50 stands for zero in the data rows.
Each row below has a hidden score, from 0 to 20, with 10 about the middle. What is it? The score is a weighted sum of the row's numbers plus the product of two more (or one squared), each taken from its middle value.
array([39., 49., 45., 48., 51., 50., 60., 53., 48., 49., 51., 74., 37.,
       44., 31., 27., 28., 45., 56., 40.]): 8
array([34., 47., 61., 31., 36., 50., 27., 45., 42., 29., 35., 39., 50.,
       63., 57., 48., 80., 65., 40., 80.]): 8
array([54., 66., 30., 70., 64., 57., 61., 50., 56., 53., 60., 47., 53.,
       39., 43., 55., 39., 49., 61., 32.]): 15
array([42., 52., 55., 49., 39., 50., 24., 48., 40., 30., 34., 29., 41.,
       51., 51., 61., 79., 68., 38., 79.]): 11
array([51., 41., 55., 28., 35., 29., 36., 62., 59., 32., 30., 46., 58.,
       61., 72., 73., 68., 64., 47., 71.]): 11
array([49., 69., 50., 41., 39., 41., 30., 43., 34., 26., 25., 41., 28.,
       51., 22., 63., 48., 63., 48., 69.]): 10
array([52., 76., 19., 52., 24., 44., 30., 52., 48.,  1., 50., 22., 40.,
       41., 36., 62., 67., 38., 45., 41.]): 6
array([44., 64., 47., 39., 36., 55., 44., 34., 38., 41., 42., 39., 41.,
       59., 43., 55., 52., 48., 43., 61.]): 11
array([47., 45., 64., 38., 41., 36., 38., 58., 53., 40., 37., 61., 48.,
       47., 41., 48., 50., 57., 53., 60.]): 5
array([66., 53., 56., 64., 47., 51., 57., 58., 63., 53., 38., 50., 67.,
       45., 56., 57., 50., 46., 55., 34.]): 11
array([39., 28., 52., 47., 57., 49., 58., 61., 41., 59., 41., 71., 40.,
       40., 48., 27., 38., 65., 57., 50.]): 10
array([56., 63., 42., 74., 65., 63., 49., 66., 65., 57., 65., 39., 58.,
       45., 44., 49., 44., 45., 54., 34.]): 12
array([72., 71., 25., 40., 22., 32., 43., 32., 53., 26., 52., 36., 50.,
       58., 52., 71., 45., 34., 48., 51.]): 8
array([43., 52., 32., 45., 36., 56., 60., 26., 44., 52., 69., 46., 48.,
       47., 52., 44., 52., 18., 43., 49.]): 7
array([69., 45., 65., 47., 23., 38., 36., 45., 67., 39., 52., 33., 66.,
       56., 60., 57., 74., 44., 42., 55.]): 7
array([56., 77., 40., 39., 48., 43., 26., 42., 43., 26., 25., 29., 35.,
       64., 36., 74., 52., 51., 38., 68.]): 14
array([53., 45., 50., 43., 35., 43., 46., 42., 38., 45., 51., 41., 43.,
       55., 61., 52., 60., 39., 40., 55.]): 15
array([64., 72., 25., 79., 61., 64., 63., 35., 75., 68., 88., 50., 69.,
       29., 34., 30., 33., 29., 66., 13.]): 16
array([53., 44., 67., 43., 37., 39., 33., 64., 69., 50., 51., 46., 69.,
       53., 53., 50., 63., 58., 53., 57.]): 2
array([58., 55., 63., 55., 44., 37., 29., 60., 67., 35., 42., 38., 73.,
       43., 53., 64., 74., 49., 57., 59.]): 12
array([41., 31., 69., 38., 63., 42., 69., 42., 39., 62., 41., 76., 43.,
       62., 54., 40., 34., 50., 41., 57.]): 10
array([68., 46., 55., 53., 41., 36., 47., 57., 69., 47., 48., 48., 67.,
       47., 58., 49., 52., 41., 60., 33.]): 9
array([54., 48., 44., 54., 47., 46., 65., 49., 49., 47., 39., 68., 37.,
       46., 46., 48., 42., 40., 40., 45.]): 12
array([55., 52., 25., 57., 52., 54., 83., 41., 47., 70., 64., 60., 51.,
       47., 56., 43., 20., 33., 61., 22.]): 6
array([56., 56., 43., 57., 46., 46., 31., 62., 69., 34., 49., 32., 61.,
       54., 56., 64., 71., 45., 37., 47.]): 5
array([37., 60., 40., 59., 60., 52., 55., 56., 34., 37., 35., 54., 41.,
       38., 41., 61., 45., 66., 60., 54.]): 13
array([64., 45., 64., 45., 55., 39., 29., 71., 55., 53., 36., 35., 67.,
       46., 54., 68., 61., 77., 65., 60.]): 10
array([58., 43., 58., 51., 29., 43., 42., 48., 54., 40., 51., 38., 52.,
       54., 56., 55., 69., 49., 41., 54.]): 8
array([36., 39., 37., 56., 30., 56., 56., 39., 43., 44., 67., 50., 33.,
       51., 44., 33., 53., 45., 45., 40.]): 9
array([33., 57., 47., 63., 47., 63., 32., 45., 39., 38., 55., 31., 39.,
       46., 41., 55., 66., 49., 37., 64.]): 8
array([51., 33., 54., 49., 59., 45., 48., 61., 52., 60., 41., 60., 48.,
       42., 49., 39., 43., 63., 59., 53.]): 12
array([27., 42., 46., 32., 45., 39., 56., 64., 28., 30., 21., 64., 30.,
       57., 61., 73., 49., 75., 44., 73.]): 10
array([57., 56., 39., 49., 49., 50., 55., 52., 58., 48., 44., 43., 67.,
       53., 80., 58., 57., 47., 51., 39.]): 14
array([37., 42., 53., 47., 57., 53., 58., 62., 38., 60., 46., 62., 48.,
       43., 44., 44., 38., 66., 58., 54.]): 8
array([29., 42., 53., 40., 62., 45., 65., 68.,  6., 44., 15., 77., 16.,
       41., 41., 62., 30., 70., 54., 70.]): 15
array([48., 45., 52., 58., 48., 44., 44., 55., 55., 49., 56., 52., 57.,
       41., 39., 34., 54., 56., 62., 43.]): 8
array([48., 25., 68., 33., 62., 39., 43., 62., 50., 56., 33., 60., 48.,
       57., 55., 33., 49., 57., 45., 66.]): 10
array([71., 65., 45., 61., 61., 52., 57.,  4., 64., 73., 80., 52., 53.,
       59., 21., 27., 25., 12., 50., 26.]): 3
array([65., 49., 34., 63., 48., 48., 72., 46., 60., 65., 64., 57., 59.,
       42., 54., 38., 26., 27., 62., 15.]): 9
array([64., 54., 57., 52., 59., 45., 56., 53., 66., 53., 49., 54., 65.,
       46., 53., 46., 50., 51., 54., 45.]): 12
array([43., 50., 64., 43., 68., 47., 59., 58., 44., 45., 30., 67., 45.,
       53., 53., 52., 46., 66., 47., 60.]): 11
array([51., 35., 63., 42., 61., 43., 66., 37., 57., 73., 65., 69., 60.,
       67., 59., 30., 38., 39., 43., 42.]): 9
array([50., 45., 48., 67., 65., 66., 51., 38., 54., 63., 60., 40., 49.,
       64., 48., 33., 51., 41., 32., 42.]): 10
array([38., 38., 49., 59., 60., 64., 64., 49., 20., 58., 43., 50., 28.,
       56., 42., 55., 47., 49., 38., 58.]): 15
array([39., 54., 36., 73., 69., 60., 58., 58., 49., 49., 56., 51., 49.,
       34., 35., 41., 48., 64., 61., 33.]): 13
array([52., 37., 60., 48., 34., 50., 39., 53., 51., 45., 57., 35., 52.,
       57., 54., 39., 66., 55., 53., 45.]): 8
array([45., 54., 53., 51., 79., 52., 64., 47., 51., 65., 53., 59., 48.,
       59., 49., 28., 42., 56., 49., 35.]): 11
array([30., 33., 58., 55., 45., 63., 47., 49., 27., 38., 40., 48., 27.,
       46., 39., 34., 58., 68., 54., 53.]): 11
array([38., 43., 81., 50., 75., 43., 74., 43., 44., 82., 57., 73., 44.,
       66., 51., 48., 33., 44., 44., 54.]): 12
array([44., 28., 48., 53., 71., 57., 68., 49., 49., 80., 65., 68., 45.,
       50., 40.,  6., 23., 41., 49., 35.]): 10
array([51., 32., 66., 35., 53., 36., 62., 46., 47., 51., 42., 68., 49.,
       58., 61., 41., 47., 46., 39., 58.]): 10
array([67., 57., 62., 53., 43., 40., 26., 65., 61., 25., 24., 41., 52.,
       49., 62., 73., 72., 35., 38., 52.]): 11
array([13., 37., 29.,  9., 87., 52., 52., 42., 46., 62., 75., 47., 33.,
       98., 62., 27., 50., 75., 56., 54.]): 15
array([35., 55., 47., 57., 58., 68., 39., 44., 27., 49., 42., 36., 30.,
       40., 32., 48., 55., 67., 49., 64.]): 13
array([65., 51., 45., 50., 42., 38., 53., 51., 64., 48., 49., 53., 54.,
       53., 54., 53., 52., 39., 38., 43.]): 7
array([43., 45., 57., 30., 30., 44., 31., 41., 44., 33., 43., 33., 56.,
       54., 63., 66., 82., 40., 42., 81.]): 12
array([53., 49., 42., 60., 47., 49., 54., 51., 60., 54., 61., 60., 53.,
       38., 37., 40., 35., 57., 63., 29.]): 5
array([53., 54., 44., 63., 20., 49., 54., 35., 52., 30., 59., 48., 38.,
       45., 46., 53., 57., 37., 37., 45.]): 9
array([56., 79., 10., 46., 27., 40., 56., 34., 35., 17., 50., 46., 32.,
       47., 45., 68., 35., 38., 51., 45.]): 7
array([42., 57., 53., 68., 52., 65., 37., 55., 45., 38., 54., 38., 31.,
       45., 36., 54., 56., 49., 40., 53.]): 7
array([66., 55., 56., 49., 14., 38., 34., 40., 64., 24., 53., 35., 52.,
       55., 64., 69., 78., 44., 38., 60.]): 11
array([59., 45., 72., 40., 58., 40., 40., 75., 71., 59., 43., 32., 70.,
       65., 62., 70., 57., 69., 42., 61.]): 10
array([37., 39., 64., 56., 45., 61., 27., 51., 38., 33., 35., 40., 33.,
       46., 35., 40., 73., 70., 54., 60.]): 9
array([37., 52., 47., 55., 61., 75., 83., 54., 15., 70., 65., 99., 11.,
       21., 56., 51.,  6., 20., 65., 21.]): 12
array([61., 76., 60., 45., 41., 76., 47., 37., 56., 76., 79., 87., 50.,
       21., 42., 41.,  7., 11., 76., 33.]): 12
array([31., 45., 49., 58., 49., 54., 59., 61., 45., 55., 56., 65., 45.,
       43., 36., 35., 37., 61., 57., 43.]): 4
array([39., 53., 46., 51., 40., 55., 28., 42., 42., 33., 41., 31., 39.,
       52., 49., 59., 72., 62., 40., 73.]): 14
array([46., 54., 57., 55., 74., 49., 70., 42., 56., 68., 57., 68., 49.,
       58., 48., 38., 36., 47., 48., 37.]): 10
array([50., 54., 58., 45., 56., 43., 31., 64., 58., 31., 35., 37., 66.,
       44., 56., 64., 74., 71., 57., 66.]): 18
array([65., 65., 40., 74., 51., 51., 40., 54., 70., 42., 53., 40., 55.,
       45., 50., 52., 54., 22., 39., 23.]): 8
array([55., 43., 47., 56., 64., 44., 51., 59., 51., 61., 46., 59., 47.,
       39., 43., 45., 37., 56., 60., 46.]): 11
array([40., 43., 52., 47., 41., 42., 50., 58., 50., 38., 40., 61., 48.,
       43., 44., 46., 51., 54., 60., 53.]): 11
array([57., 42., 61., 37., 35., 41., 23., 55., 49., 30., 39., 26., 48.,
       63., 64., 57., 81., 51., 40., 69.]): 13
array([69., 52., 61., 51., 28., 43., 46., 39., 65., 43., 59., 39., 60.,
       50., 52., 51., 65., 38., 43., 48.]): 7
array([63., 44., 60., 36., 26., 38., 35., 42., 50., 42., 45., 34., 57.,
       58., 65., 55., 75., 36., 43., 65.]): 16
array([62., 59., 59., 46., 51., 43., 47., 21., 50., 50., 49., 53., 46.,
       59., 28., 43., 46., 32., 47., 55.]): 9
array([11.,  0., 69., 44., 52., 67., 72., 60., 27., 49., 50., 79., 32.,
       66., 66., 40., 45., 77., 41., 70.]): 9
array([89., 54., 58., 47., 35., 42., 44., 51., 74., 64., 46., 43., 75.,
       60., 79., 80., 49., 45., 54., 41.]): 10
array([42., 58., 36., 76., 52., 67., 48., 37., 42., 48., 59., 41., 31.,
       37., 28., 37., 49., 46., 41., 45.]): 10
array([50., 43., 58., 46., 52., 40., 35., 64., 52., 50., 45., 43., 59.,
       47., 47., 48., 62., 68., 63., 61.]): 12
array([31., 56., 37., 41., 24., 48., 42., 42., 30., 21., 52., 41., 32.,
       50., 29., 52., 57., 44., 45., 58.]): 4
array([61., 60., 46., 55., 55., 45., 38., 55., 70., 45., 58., 37., 73.,
       42., 55., 60., 64., 53., 60., 47.]): 17
array([69., 45., 46., 67., 58., 61., 53., 38., 60., 77., 72., 30., 66.,
       63., 53., 33., 48., 28., 40., 34.]): 14
array([32., 43., 47., 30., 51., 43., 59., 58., 30., 37., 30., 61., 43.,
       51., 61., 75., 50., 72., 49., 75.]): 5
array([72., 47., 40., 50., 44., 43., 54., 40., 82., 63., 72., 47., 70.,
       62., 64., 28., 43., 33., 44., 27.]): 9
array([64., 50., 43., 46., 40., 39., 52., 50., 69., 55., 58., 45., 69.,
       56., 64., 57., 51., 43., 45., 44.]): 7
array([58., 59., 53., 50., 60., 48., 52., 15., 45., 55., 54., 57., 41.,
       62., 22., 44., 33., 31., 48., 50.]): 4
array([42., 42., 48., 38., 38., 34., 46., 60., 52., 37., 37., 53., 50.,
       55., 62., 62., 53., 60., 51., 59.]): 10
array([37., 56., 48., 63., 68., 59., 57., 77., 35., 49., 41., 55., 34.,
       43., 43., 66., 41., 65., 51., 54.]): 12
array([39., 47., 63., 65., 80., 73., 78., 57., 27., 82., 41., 63., 38.,
       49., 59., 53., 36., 64., 48., 51.]): 19
array([76., 59., 48., 73., 39., 55., 25., 34., 80., 53., 70., 20., 68.,
       44., 43., 34., 67., 30., 45., 40.]): 8
array([53., 57., 48., 57., 57., 48., 58., 57., 47., 46., 34., 56., 52.,
       35., 45., 59., 49., 60., 54., 50.]): 10
array([77., 51., 56., 44., 47., 42., 45., 54., 77., 71., 64., 40., 86.,
       47., 59., 48., 50., 36., 60., 44.]): 10
array([43., 46., 47., 35., 42., 37., 51., 59., 46., 38., 32., 55., 48.,
       58., 67., 69., 53., 63., 44., 63.]): 10
array([54., 46., 44., 47., 42., 40., 52., 54., 56., 40., 36., 52., 47.,
       55., 54., 56., 53., 48., 37., 51.]): 8
array([61., 38., 61., 37., 46., 32., 54., 50., 55., 49., 40., 62., 54.,
       55., 62., 49., 52., 42., 42., 56.]): 11
array([42., 47., 48., 63., 62., 50., 47., 65., 51., 41., 42., 47., 54.,
       41., 47., 55., 62., 72., 58., 43.]): 10
array([55., 48., 64., 35., 54., 34., 43., 70., 38., 46., 23., 50., 49.,
       51., 58., 67., 52., 61., 48., 68.]): 12
array([32., 58., 40., 62., 46., 66., 41., 39., 40., 41., 61., 37., 37.,
       41., 40., 46., 60., 43., 41., 56.]): 11
array([55., 50., 34., 51., 50., 50., 61., 46., 65., 60., 64., 55., 53.,
       57., 53., 33., 36., 40., 46., 30.]): 9
array([43., 59., 50., 63., 83., 59., 53., 67., 22., 52., 25., 50., 35.,
       33., 35., 75., 48., 69., 56., 59.]): 9
array([39., 58., 52., 62., 60., 66., 37., 35., 52., 32., 43., 41., 38.,
       58., 42., 41., 63., 53., 28., 61.]): 9
array([57., 39., 93., 32., 67., 28., 51., 47., 59., 76., 44., 57., 65.,
       72., 67., 52., 61., 50., 43., 69.]): 13
array([64., 45., 64., 48., 61., 41., 30., 72., 53., 53., 30., 34., 64.,
       47., 49., 68., 64., 76., 66., 65.]): 15
array([40., 52., 55., 57., 58., 61., 33., 42., 52., 33., 39., 39., 41.,
       63., 44., 44., 69., 55., 28., 66.]): 7
array([35., 52., 44., 52., 54., 45., 52., 59., 34., 38., 40., 53., 46.,
       41., 47., 59., 51., 70., 60., 58.]): 11
array([52., 53., 33., 42., 50., 50., 69., 47., 40., 54., 45., 54., 51.,
       56., 65., 70., 35., 53., 48., 50.]): 4
array([75., 54., 58., 35., 28., 44., 40., 33., 54., 64., 44., 63., 59.,
       43., 63., 59., 35., 38., 59., 49.]): 10
array([65., 49., 64., 52., 31., 51., 49., 49., 56., 51., 71., 38., 59.,
       50., 46., 60., 58., 32., 49., 56.]): 8
array([68., 36., 72., 41., 53., 35., 54., 35., 75., 72., 62., 57., 76.,
       64., 62., 27., 48., 30., 44., 44.]): 9
array([68., 38., 60., 35., 48., 33., 49., 44., 72., 59., 55., 52., 70.,
       67., 70., 38., 55., 45., 40., 48.]): 8
array([24., 52., 60., 58., 71., 56., 58., 73., 28., 45., 29., 62., 32.,
       39., 34., 62., 48., 69., 53., 59.]): 10
array([70., 51., 41., 58., 36., 50., 48., 32., 62., 62., 77., 32., 60.,
       57., 56., 31., 55., 21., 45., 30.]): 16
array([66., 66., 79., 28., 27., 57., 30., 45., 55., 59., 51., 76., 60.,
       33., 58., 72., 31., 30., 67., 62.]): 9
array([36., 53., 57., 44., 45., 55., 28., 41., 47., 28., 36., 36., 43.,
       62., 51., 52., 74., 63., 32., 74.]): 8
array([30., 45., 55., 33., 43., 37., 44., 58., 43., 29., 32., 55., 52.,
       46., 60., 66., 66., 62., 49., 74.]): 10
array([47., 63., 42., 52., 36., 62., 58., 25., 45., 54., 64., 45., 47.,
       53., 35., 41., 40., 35., 50., 42.]): 9
array([26., 48., 45., 43., 45., 54., 63., 40.,  9., 43., 38., 58., 19.,
       42., 41., 52., 47., 45., 49., 69.]): 14
array([55., 56., 40., 51., 37., 56., 44., 33., 55., 55., 70., 33., 57.,
       47., 52., 39., 59., 30., 50., 49.]): 14
array([41., 41., 57., 42., 48., 40., 44., 67., 39., 40., 27., 55., 44.,
       40., 47., 64., 48., 84., 62., 62.]): 7
array([58., 39., 56., 33., 45., 40., 49., 60., 48., 51., 47., 57., 62.,
       45., 58., 46., 44., 51., 61., 56.]): 9
array([31., 10., 66., 35., 60., 54., 55., 61., 44., 57., 50., 68., 45.,
       66., 64., 29., 48., 69., 41., 65.]): 6
array([69., 49., 66., 33., 44., 31., 37., 60., 63., 46., 34., 46., 71.,
       51., 60., 74., 65., 48., 56., 73.]): 13
array([79., 40., 79., 45., 54., 38., 51., 33., 86., 83., 86., 49., 93.,
       71., 69., 40., 52., 19., 53., 43.]): 11
array([61., 55., 45., 60., 67., 47., 46., 61., 53., 61., 46., 47., 54.,
       44., 40., 59., 41., 54., 57., 48.]): 12
array([51., 44., 72., 26., 25., 43., 38., 58., 41., 28., 45., 37., 53.,
       56., 48., 77., 72., 52., 47., 85.]): 7
array([20., 47., 37., 66., 62., 65., 74., 57., 30., 62., 60., 76., 28.,
       38., 26., 31., 23., 64., 57., 37.]): 7
array([70., 47., 59., 31., 30., 42., 40., 35., 44., 56., 30., 63., 52.,
       49., 67., 66., 40., 48., 56., 57.]): 11
array([41., 40., 57., 49., 39., 51., 35., 54., 42., 32., 32., 37., 37.,
       52., 55., 54., 72., 66., 41., 69.]): 11
array([57., 52., 59., 41., 58., 46., 49., 68., 26., 49., 19., 66., 30.,
       40., 63., 77., 42., 38., 47., 50.]): 16
array([57., 65., 48., 44., 42., 53., 44., 39., 34., 56., 46., 36., 44.,
       48., 27., 50., 42., 56., 52., 57.]): 7
array([44., 57., 50., 56., 49., 63., 32., 32., 56., 36., 46., 36., 46.,
       60., 46., 44., 67., 53., 31., 60.]): 8
array([60., 59., 50., 52., 32., 44., 50., 33., 51., 36., 56., 49., 38.,
       49., 47., 62., 60., 42., 42., 54.]): 8
array([48., 42., 40., 49., 62., 55., 69., 37., 55., 68., 67., 69., 47.,
       65., 56., 31., 29., 46., 42., 32.]): 8
array([37., 42., 44., 65., 69., 67., 60., 41., 32., 59., 48., 49., 31.,
       61., 44., 42., 38., 51., 34., 48.]): 14
array([61., 68., 34., 67., 53., 55., 56., 40., 67., 51., 67., 52., 64.,
       35., 40., 47., 43., 38., 60., 35.]): 15
array([58., 52., 44., 69., 45., 59., 38., 42., 62., 52., 64., 31., 50.,
       45., 44., 32., 59., 42., 41., 39.]): 6
array([43., 44., 40., 42., 49., 47., 60., 53., 57., 54., 59., 61., 46.,
       59., 58., 36., 38., 47., 47., 38.]): 9
array([40., 49., 62., 34., 63., 46., 44., 69., 22., 40., 13., 54., 37.,
       44., 46., 70., 54., 72., 57., 83.]): 14
array([47., 49., 52., 68., 55., 59., 65., 59., 45., 49., 39., 60., 51.,
       41., 43., 51., 45., 56., 55., 32.]): 7
array([47., 54., 67., 54., 41., 52., 11., 53., 53., 29., 41., 20., 49.,
       52., 50., 72., 84., 58., 35., 78.]): 7
array([27.,  7., 65., 46., 56., 62., 62., 58., 46., 55., 62., 71., 45.,
       68., 66., 29., 47., 67., 42., 60.]): 7
array([60., 43., 79., 55., 65., 57., 52., 59., 60., 82., 51., 40., 71.,
       59., 72., 56., 56., 59., 49., 55.]): 14
array([39., 46., 51., 35., 41., 59., 42., 36., 39., 47., 48., 50., 45.,
       55., 51., 37., 56., 53., 46., 63.]): 10
array([35., 38., 53., 47., 19., 45., 46., 42., 36., 22., 39., 49., 31.,
       52., 54., 55., 69., 56., 37., 65.]): 10
array([48., 54., 56., 62., 49., 61., 30., 59., 51., 36., 52., 34., 39.,
       51., 42., 52., 64., 49., 42., 57.]): 6
array([38., 22., 62., 37., 48., 43., 50., 66., 44., 48., 34., 68., 45.,
       45., 60., 34., 50., 74., 50., 63.]): 6
array([37., 52., 58., 62., 56., 67., 27., 44., 33., 39., 39., 37., 31.,
       38., 23., 46., 72., 69., 47., 67.]): 10
array([63., 47., 57., 41., 49., 42., 52., 56., 50., 54., 42., 59., 56.,
       41., 50., 46., 40., 44., 59., 52.]): 11
array([36., 52., 55., 62., 82., 54., 82., 39., 44., 75., 59., 76., 37.,
       57., 42., 33., 25., 48., 46., 34.]): 10
array([62., 44., 49., 49., 40., 48., 38., 47., 54., 44., 56., 32., 51.,
       59., 55., 38., 66., 37., 45., 49.]): 16
array([56., 52., 35., 49., 44., 48., 57., 50., 63., 46., 49., 48., 68.,
       53., 75., 53., 56., 43., 52., 36.]): 12
array([53., 55., 49., 79., 54., 70., 34., 35., 54., 53., 67., 31., 45.,
       34., 17., 31., 64., 46., 51., 40.]): 10
array([24., 57., 34., 61., 59., 55., 68., 53., 33., 48., 54., 68., 36.,
       31., 33., 44., 37., 48., 52., 44.]): 8
array([43., 54., 37., 50., 49., 48., 57., 48., 52., 49., 55., 53., 57.,
       46., 53., 62., 49., 55., 54., 52.]): 11
array([58., 54., 68., 28., 26., 47., 38., 37., 39., 52., 30., 74., 46.,
       39., 61., 69., 32., 46., 57., 63.]): 10
array([77., 50., 53., 46., 30., 30., 33., 52., 90., 55., 69., 34., 87.,
       55., 65., 45., 63., 32., 56., 36.]): 7
array([46., 37., 55., 46., 69., 48., 56., 55., 43., 59., 42., 65., 38.,
       50., 42., 35., 35., 50., 44., 56.]): 11
array([57., 66., 38., 67., 58., 55., 51., 47., 59., 48., 55., 45., 58.,
       38., 43., 57., 47., 49., 63., 40.]): 17
array([40., 53., 39., 52., 47., 44., 51., 49., 53., 38., 53., 51., 56.,
       44., 52., 62., 58., 56., 51., 55.]): 11
array([28., 49., 40., 51., 60., 53., 61., 56., 28., 42., 45., 61., 37.,
       39., 45., 49., 44., 71., 64., 54.]): 11
array([81., 71., 46., 65., 56., 55., 56., 53., 75., 71., 79., 42., 75.,
       41., 46., 53., 42., 21., 57., 31.]): 13
array([49., 41., 51., 32., 36., 38., 46., 57., 60., 29., 38., 58., 64.,
       55., 78., 52., 62., 57., 53., 52.]): 10
array([48., 46., 53., 46., 42., 44., 54., 56., 55., 33., 42., 70., 45.,
       40., 47., 50., 44., 58., 59., 49.]): 9
array([55., 63., 53., 54., 28., 62., 54., 27., 59., 51., 68., 44., 60.,
       53., 41., 41., 51., 33., 52., 41.]): 10
array([77., 51., 54., 56., 59., 42., 37., 58., 74., 62., 53., 43., 69.,
       42., 48., 47., 48., 45., 60., 43.]): 13
array([57., 39., 58., 47., 29., 48., 45., 47., 55., 53., 66., 36., 57.,
       60., 56., 42., 62., 47., 55., 41.]): 9
array([73., 51., 70., 44., 71., 38., 47., 47., 80., 73., 61., 40., 81.,
       69., 65., 31., 62., 44., 47., 39.]): 11
array([29., 43., 44., 56., 24., 49., 58., 41., 30., 25., 42., 57., 19.,
       45., 44., 58., 56., 55., 37., 58.]): 9
array([58., 45., 42., 47., 47., 45., 68., 50., 51., 59., 46., 57., 55.,
       48., 63., 55., 36., 40., 60., 34.]): 4
array([72., 54., 45., 53., 42., 54., 62., 45., 50., 66., 46., 60., 52.,
       51., 63., 70., 31., 45., 54., 38.]): 10
array([53., 49., 37., 65., 52., 51., 74., 50., 51., 54., 53., 64., 45.,
       37., 47., 42., 26., 34., 59., 21.]): 8
array([43., 55., 44., 54., 59., 48., 63., 63., 33., 46., 26., 59., 43.,
       35., 46., 65., 45., 68., 55., 57.]): 10
array([55., 46., 63., 49., 66., 45., 34., 73., 43., 50., 25., 37., 52.,
       46., 47., 75., 61., 79., 61., 65.]): 12
array([33., 48., 51., 42., 40., 56., 33., 39., 42., 34., 42., 41., 46.,
       59., 49., 39., 70., 60., 38., 70.]): 7
array([47., 69., 20., 57., 23., 51., 44., 36., 50., 24., 77., 29., 44.,
       45., 25., 33., 52., 25., 46., 29.]): 3
array([30., 49., 43., 55., 56., 56., 67., 54., 35., 48., 48., 83., 21.,
       35., 20., 31., 21., 51., 53., 41.]): 6
array([49., 45., 55., 38., 32., 42., 45., 41., 31., 41., 40., 44., 41.,
       51., 55., 56., 63., 39., 43., 67.]): 15
array([80., 65., 46., 65., 50., 44., 54., 50., 79., 62., 63., 45., 78.,
       36., 48., 45., 50., 33., 60., 27.]): 11
array([54., 44., 73., 45., 76., 42., 67., 44., 54., 81., 56., 60., 57.,
       65., 57., 40., 43., 48., 45., 47.]): 8
array([38., 20., 65., 54., 42., 60., 65., 51., 58., 57., 65., 74., 57.,
       56., 74., 28., 49., 62., 48., 48.]): 8
array([53., 50., 52., 41., 49., 41., 55., 59., 45., 47., 35., 59., 52.,
       47., 52., 69., 50., 52., 49., 63.]): 8
array([18., 21., 48., 57., 55., 60., 78., 53., 33., 54., 56., 88., 26.,
       46., 57., 27., 34., 70., 50., 47.]): 13
array([48., 57., 39., 67., 70., 60., 73., 61., 34., 68., 54., 64., 36.,
       39., 33., 43., 20., 49., 53., 33.]): 11
array([72., 79., 39., 43., 45., 37., 18., 43., 62., 30., 36., 21., 48.,
       62., 40., 72., 57., 41., 38., 60.]): 13
array([47., 54., 26., 50., 54., 61., 78., 41., 41., 58., 53., 62., 46.,
       47., 56., 58., 24., 51., 53., 40.]): 3
array([49., 70., 38., 44., 40., 56., 45., 32., 40., 45., 49., 36., 40.,
       60., 38., 58., 48., 44., 40., 56.]): 10
array([57., 55., 41., 73., 46., 61., 38., 40., 59., 51., 62., 33., 47.,
       41., 36., 33., 57., 41., 43., 41.]): 8
array([64., 66., 53., 40., 38., 44., 32., 40., 44., 44., 41., 32., 48.,
       55., 27., 58., 51., 53., 50., 61.]): 7
array([60., 51., 73., 35., 49., 58., 53., 53., 47., 68., 71., 76., 46.,
       39., 76., 57., 37., 16., 66., 38.]): 12
array([56., 53., 52., 62., 45., 58., 34., 53., 58., 46., 65., 30., 46.,
       53., 46., 45., 64., 40., 41., 46.]): 7
array([70., 62., 47., 60., 61., 59., 60., 49., 60., 70., 48., 40., 72.,
       49., 74., 66., 54., 39., 48., 35.]): 11
array([45., 46., 58., 53., 41., 47., 48., 63., 62., 53., 55., 56., 58.,
       48., 41., 43., 46., 53., 54., 46.]): 1
array([72., 60., 52., 61., 52., 47., 38., 60., 57., 45., 38., 48., 51.,
       42., 59., 65., 58., 24., 43., 35.]): 15
array([26., 57., 32., 62., 53., 71., 54., 31., 36., 45., 56., 49., 31.,
       50., 33., 30., 47., 52., 38., 48.]): 9
array([58., 48., 57., 35., 27., 43., 30., 38., 53., 43., 48., 27., 63.,
       53., 61., 55., 74., 35., 50., 69.]): 14
array([68., 58., 62., 48., 37., 31., 20., 60., 84., 42., 54., 29., 88.,
       44., 59., 60., 77., 35., 56., 56.]): 11
array([42., 45., 39., 38., 51., 46., 71., 53., 29., 48., 32., 60., 41.,
       53., 65., 69., 39., 60., 54., 60.]): 6
